50 stands for zero in the data rows.
Here are some points:
[48 66 59 55 58 36 43 49 53 59 50 43 52 49 45 58]
[49 43 34 54 49 38 56 36 43 52 69 27 53 54 35 39]
[59 52 58 42 45 55 41 51 49 69 50 54 61 54 68 35]
[56 35 50 59 47 49 40 71 42 32 53 65 46 61 59 54]
[38 68 47 59 55 45 49 55 91 56 47 41 50 52 46 43]
[59 26 41 52 58 39 56 58 37 49 27 55 55 48 33 45]
[45 53 43 70 53 53 49 53 69 45 60 47 55 51 49 61]
[53 44 67 28 42 63 60 37 44 52 33 55 43 42 61 49]
[49 71 49 52 43 52 49 52 64 47 59 44 43 39 54 56]
[46 50 52 51 65 47 53 61 47 40 52 55 61 55 40 54]
[45 34 51 52 64 36 39 74 24 23 51 76 55 65 55 56]
[61 53 53 40 37 48 48 49 58 63 66 58 49 33 53 49]
[58 26 53 48 49 39 68 42 43 54 45 54 53 51 45 45]
[48 32 43 67 37 31 53 49 53 55 28 42 64 62 31 52]
[50 47 46 60 52 74 53 76 48 19 57 58 58 52 55 61]
[48 47 41 35 62 29 55 35 05 34 64 55 60 68 28 20]
[55 55 55 37 33 47 46 53 50 58 54 59 51 46 49 43]
[52 43 46 56 32 54 39 37 43 40 45 41 44 65 34 42]
[37 55 61 49 54 44 42 51 46 49 58 41 55 52 50 60]
[56 42 52 47 52 60 60 36 51 43 50 47 37 38 41 57]
[60 37 45 59 46 43 49 50 34 54 39 54 47 48 46 56]
[59 41 47 51 31 60 42 46 58 65 38 33 31 49 54 57]
[53 47 44 68 36 54 41 54 42 70 44 53 48 35 45 51]
[55 61 55 34 49 62 42 52 54 58 45 46 55 74 63 34]
[61 30 40 47 44 52 34 49 61 59 65 21 55 59 37 52]
[36 47 45 35 65 35 47 37 13 47 62 41 60 63 25 30]
[59 46 50 57 62 56 51 38 55 51 58 50 62 49 44 57]
[48 41 43 42 44 48 43 46 48 52 73 37 51 57 47 37]
[63 49 53 32 56 62 43 53 65 65 51 42 63 62 67 44]
[36 54 54 46 43 30 46 51 48 49 46 43 50 51 48 42]
[56 36 52 49 47 34 64 49 29 50 39 52 60 62 33 42]
[34 62 61 50 48 52 53 45 61 58 52 50 39 32 47 55]
[51 46 40 41 57 51 43 40 61 65 74 28 54 45 47 40]
[42 56 36 41 49 43 48 42 36 56 67 40 48 49 27 33]
[40 59 44 53 67 52 46 46 69 41 47 62 60 56 50 52]
[48 33 42 33 49 42 42 42 32 40 50 51 64 63 33 43]
[54 38 44 63 76 50 51 67 35 23 57 58 51 54 43 56]
[45 53 51 52 51 34 51 46 41 59 56 40 60 52 38 37]
[40 59 55 45 45 42 43 46 64 54 43 58 50 39 40 61]
[63 33 41 54 38 56 42 28 60 47 50 24 47 63 37 49]
[50 50 49 57 63 61 51 67 36 17 57 72 44 53 46 66]
[34 56 54 29 77 30 40 49 34 51 43 72 50 52 24 55]
[56 58 56 57 47 56 48 60 64 67 46 58 62 46 69 34]
[48 51 47 72 54 58 56 60 69 43 59 53 63 41 55 67]
[50 44 51 36 77 38 46 57 38 54 55 61 47 54 53 41]
[55 35 46 70 37 40 54 44 40 54 35 44 52 61 49 58]
[45 51 55 39 60 54 50 61 41 42 47 68 35 47 53 40]
[42 61 47 58 64 31 42 57 50 56 52 45 50 50 30 53]
[42 59 51 48 47 33 55 42 36 54 57 46 56 46 40 30]
[41 63 52 59 51 55 55 51 75 58 57 46 41 39 59 56]
[58 38 51 65 32 59 78 46 64 57 47 41 41 43 48 53]
[51 25 44 57 41 28 58 48 55 56 32 50 53 54 54 61]
[46 51 46 58 42 39 54 50 52 53 59 41 39 34 36 42]
[38 52 47 45 78 47 51 49 49 46 41 56 64 62 51 46]
[59 51 51 57 63 54 53 50 52 43 55 50 61 50 39 56]
[40 67 47 43 68 41 53 49 59 42 48 62 55 48 58 61]
[47 69 47 60 49 52 55 49 90 50 50 43 47 51 53 51]
[47 66 47 45 63 46 63 46 81 52 54 51 52 36 62 63]
[43 54 61 45 58 42 44 61 46 40 58 60 65 43 58 58]
[54 49 43 65 21 74 43 39 79 62 69 15 31 49 50 53]
[48 37 34 36 64 39 42 53 27 45 47 51 54 71 45 47]
[49 47 62 52 52 51 41 46 54 50 56 37 41 49 55 70]
[41 59 49 71 44 68 60 58 60 48 56 54 54 44 59 66]
[51 34 50 44 55 38 49 53 51 60 53 52 54 59 37 44]
[56 64 52 56 23 67 50 42 56 52 62 34 33 43 52 31]
[57 53 51 52 55 49 62 53 71 60 60 40 49 26 57 72]
[53 63 67 43 44 58 37 53 35 53 47 58 49 56 65 34]
Here are 16 more points, each followed by its number:
[40 54 40 75 46 56 53 68 54 44 61 55 62 48 55 63] 0
[59 69 52 46 39 65 42 49 67 55 49 37 42 63 59 39] 1
[52 45 43 48 63 49 54 59 52 45 45 53 65 59 38 65] 2
[52 59 40 63 63 53 54 48 85 59 46 32 51 56 49 53] 3
[49 44 46 35 39 61 40 42 43 48 72 38 47 57 45 46] 4
[39 55 46 48 61 61 48 50 68 49 43 46 52 54 59 50] 5
[54 48 46 39 48 61 52 49 55 45 54 53 35 49 66 53] 6
[62 22 47 57 51 42 63 52 53 50 33 51 50 55 48 49] 7
[54 53 48 48 61 41 63 59 42 48 56 54 60 33 49 72] 8
[36 58 54 51 49 59 36 48 58 59 51 45 31 43 47 60] 9
[54 68 53 60 34 70 49 47 71 66 49 60 53 41 79 45] 10
[46 69 40 47 66 40 65 44 60 38 43 56 51 57 46 55] 11
[47 53 43 69 49 56 61 70 43 24 52 65 41 64 59 60] 12
[48 46 45 53 70 49 54 69 23 20 55 76 56 67 52 61] 13
[49 57 46 45 38 49 53 53 34 57 61 26 58 82 54 21] 14
[49 39 41 49 37 56 48 34 52 57 66 29 43 57 45 45] 15
Which of these numbered points is nearest to each point below, ignoring the direction in which the first points spread most? Its number follows each.
[55 40 47 33 41 64 48 48 59 43 74 45 52 51 49 46] > 4
[59 67 47 45 41 74 40 50 59 57 40 37 41 62 59 36] > 1
[55 56 48 49 55 47 58 56 54 50 59 51 51 34 48 69] > 8
[47 61 51 44 73 34 59 46 58 42 49 56 55 52 52 63] > 11
[40 65 43 54 66 33 55 42 64 39 54 54 57 57 48 59] > 11
[44 53 50 67 47 55 60 63 54 43 62 58 57 42 59 61] > 0
[38 68 36 56 63 38 57 51 46 38 45 53 56 64 41 57] > 11
[51 47 48 50 72 45 53 54 35 35 45 67 66 60 37 59] > 2
[46 52 49 25 55 46 41 42 28 41 68 51 54 57 43 31] > 4
[52 54 44 80 37 72 53 67 60 31 53 62 31 53 55 70] > 12
[52 51 47 39 41 50 45 37 54 44 61 47 50 48 52 37] > 4
[49 57 43 57 59 51 55 60 51 52 48 48 63 50 38 72] > 2
[57 50 46 39 59 41 63 58 52 41 58 51 62 34 48 66] > 8
[49 62 62 52 55 42 45 56 44 55 43 63 65 50 68 38] > 10
[64 45 38 65 34 53 50 39 69 63 71 19 47 49 50 50] > 15
[47 42 39 63 63 50 46 52 55 51 49 37 72 63 29 66] > 2
[49 50 43 63 51 51 61 66 39 23 45 71 45 61 61 64] > 12
[40 57 51 43 57 51 45 46 59 60 49 59 35 39 45 63] > 9
[28 67 52 47 59 57 52 50 56 44 49 51 52 58 58 44] > 5
[35 69 47 42 62 39 57 49 51 39 48 65 60 56 54 63] > 11
[51 42 39 66 44 54 41 39 63 62 56 21 44 59 36 53] > 15
[51 53 52 65 48 59 44 70 32 24 54 62 38 66 49 58] > 12
[34 71 47 44 59 45 58 45 50 37 42 69 47 52 52 50] > 11
[46 37 41 51 51 49 44 35 43 49 52 38 40 56 39 45] > 15
[51 61 40 54 22 74 49 51 55 58 66 21 52 64 61 35] > 14
[52 48 50 50 63 19 48 46 43 60 56 47 61 48 40 32] > 3
[59 61 51 60 55 63 61 52 62 42 57 51 51 43 45 62] > 2
[40 71 50 61 46 49 57 45 77 54 51 52 44 49 51 64] > 11
[59 42 47 56 64 53 58 39 49 41 52 48 65 44 33 51] > 2
[51 43 39 55 35 57 44 46 58 53 60 25 45 51 49 38] > 15
[39 60 43 53 60 31 47 58 61 49 35 54 53 67 37 42] > 3
[45 55 43 65 35 61 61 65 53 36 57 64 46 55 57 66] > 12
[47 70 59 61 33 58 49 53 57 60 42 58 55 52 67 37] > 10
[55 61 56 64 37 62 57 55 73 64 49 46 55 45 77 38] > 10
[53 60 44 48 35 55 51 50 57 63 60 28 56 68 71 29] > 14
[55 49 50 38 48 64 51 44 64 51 50 55 33 44 66 47] > 6
[47 51 36 54 47 36 39 44 44 50 59 40 60 54 31 36] > 15
[43 65 35 58 66 40 57 51 70 48 47 48 56 53 48 68] > 11
[45 60 42 55 68 33 49 47 68 46 44 56 52 60 31 33] > 3
[40 74 48 58 50 53 64 49 61 43 48 50 44 59 57 50] > 11
[66 56 52 41 39 60 35 50 61 65 42 35 53 65 61 45] > 1
[44 71 50 56 57 53 58 48 76 47 45 50 40 49 58 55] > 11
[37 56 47 53 67 34 52 47 61 53 40 52 60 60 30 54] > 3
[51 59 64 48 50 46 45 58 41 53 46 59 74 58 58 34] > 10
[58 60 46 49 35 57 51 54 58 64 64 27 59 65 70 32] > 14
Now 16 new points, numbered from 0 again:
[45 51 48 38 53 36 60 47 40 56 61 56 40 29 44 42] 0
[58 59 52 32 40 58 39 51 57 54 46 45 48 70 59 38] 1
[52 33 52 52 45 47 67 50 37 55 48 47 47 45 35 42] 2
[38 62 39 54 58 48 56 48 76 45 41 47 48 52 54 59] 3
[44 52 38 55 67 48 44 49 66 57 47 41 59 60 48 51] 4
[42 60 53 56 55 30 52 43 33 61 50 57 58 45 38 32] 5
[49 51 32 43 53 43 45 43 51 61 67 31 55 51 28 29] 6
[48 48 39 49 39 41 62 56 43 55 61 50 38 41 32 38] 7
[36 49 59 30 59 48 58 52 32 40 50 80 50 51 46 42] 8
[47 28 40 60 37 32 50 44 45 46 24 47 59 56 31 55] 9
[56 35 61 32 48 66 55 41 35 51 32 58 46 47 62 50] 10
[48 51 53 44 65 42 53 54 44 47 52 64 62 37 44 59] 11
[51 43 43 62 50 57 63 68 39 23 53 72 45 59 57 60] 12
[38 57 54 48 58 26 48 38 24 55 59 60 56 49 42 27] 13
[49 48 38 41 48 41 45 47 50 48 57 32 55 52 44 36] 14
[43 43 43 57 60 48 61 67 44 22 52 73 54 56 54 69] 15
The same question for these:
[37 58 36 62 64 47 50 51 58 47 44 41 54 64 47 47] > 4
[45 50 48 62 56 31 53 43 53 66 52 32 56 43 37 41] > 5
[35 61 44 59 64 59 59 47 62 43 47 57 50 57 57 55] > 3
[46 44 46 49 45 41 56 43 53 56 58 46 48 31 43 44] > 0
[45 57 60 47 41 67 46 53 60 47 58 61 32 46 56 50] > 8
[57 43 43 54 64 59 53 70 51 35 58 61 50 51 56 78] > 15
[41 46 37 45 49 41 58 49 45 59 57 46 50 42 30 40] > 7
[42 57 46 34 45 54 51 40 51 61 73 47 44 39 45 36] > 0
[65 49 69 47 32 73 50 35 36 44 34 48 36 48 54 49] > 10
[49 41 43 79 25 50 63 51 69 53 28 47 40 45 49 63] > 9
[43 50 52 36 60 42 39 53 35 50 49 55 42 50 46 40] > 0
[47 39 37 47 55 24 54 54 42 56 54 47 50 50 26 39] > 7
[48 35 48 60 80 46 52 70 33 16 47 70 53 54 34 62] > 15
[44 63 41 68 48 55 65 61 62 44 62 49 55 47 52 66] > 15
[34 57 57 41 65 33 56 42 18 51 62 65 52 48 42 26] > 13
[64 65 54 44 38 69 45 47 69 58 52 42 43 57 68 43] > 1
[59 56 60 47 53 51 40 52 46 53 44 47 57 74 59 36] > 1
[50 46 36 42 39 48 45 48 53 53 61 34 53 58 47 40] > 14
[58 40 48 61 38 48 64 51 33 50 38 40 50 55 40 45] > 2
[51 45 45 55 53 63 61 69 42 28 59 74 39 54 70 57] > 12
[40 58 41 50 64 51 47 48 66 46 44 42 59 66 49 50] > 4
[45 60 47 65 48 69 54 51 87 57 47 31 47 46 55 63] > 4
[45 66 41 62 50 58 61 46 80 46 55 43 46 43 66 63] > 3
[40 52 45 51 47 42 58 51 42 51 59 45 43 38 34 45] > 7
[55 47 45 62 50 65 62 67 53 31 57 69 36 53 65 67] > 12
[42 69 56 51 46 36 52 35 43 57 58 54 47 33 48 31] > 13
[50 31 49 56 62 51 44 75 41 32 55 69 61 53 58 62] > 15
[47 54 64 36 50 53 48 52 40 49 59 65 47 46 53 43] > 8
[55 38 55 49 35 44 68 48 51 55 43 49 46 38 46 39] > 2
[58 61 49 47 37 63 43 49 54 49 35 35 43 71 55 37] > 1
[52 63 51 41 43 58 39 48 48 52 44 38 54 69 54 33] > 1
[42 61 47 51 43 44 51 39 43 59 66 39 46 49 44 29] > 13
[55 42 57 50 60 53 47 31 41 51 57 47 57 60 41 55] > 4
[63 43 61 39 32 71 58 34 55 56 39 49 48 40 58 54] > 10
[48 48 44 63 44 64 54 67 42 26 50 75 46 49 56 58] > 12
[35 57 54 52 33 48 51 51 70 54 57 45 34 37 59 44] > 0
[52 49 56 47 43 48 47 33 49 54 70 43 45 43 51 37] > 13
[40 46 60 32 72 59 53 76 17 11 54 81 69 47 59 54] > 15
[40 49 42 49 39 46 55 51 40 52 59 45 42 31 40 39] > 7
[52 47 44 76 56 62 52 76 46 33 53 54 41 56 50 67] > 12
[47 56 52 61 41 66 66 60 60 34 65 55 58 39 63 69] > 15
[33 65 59 46 51 50 51 46 58 51 52 60 38 41 58 51] > 8
[48 44 47 63 74 52 52 74 33 17 52 64 60 55 35 61] > 15
[50 49 39 45 37 47 50 47 63 53 60 35 52 55 53 42] > 14
[41 53 46 52 48 33 52 57 37 47 49 48 47 51 30 33] > 7
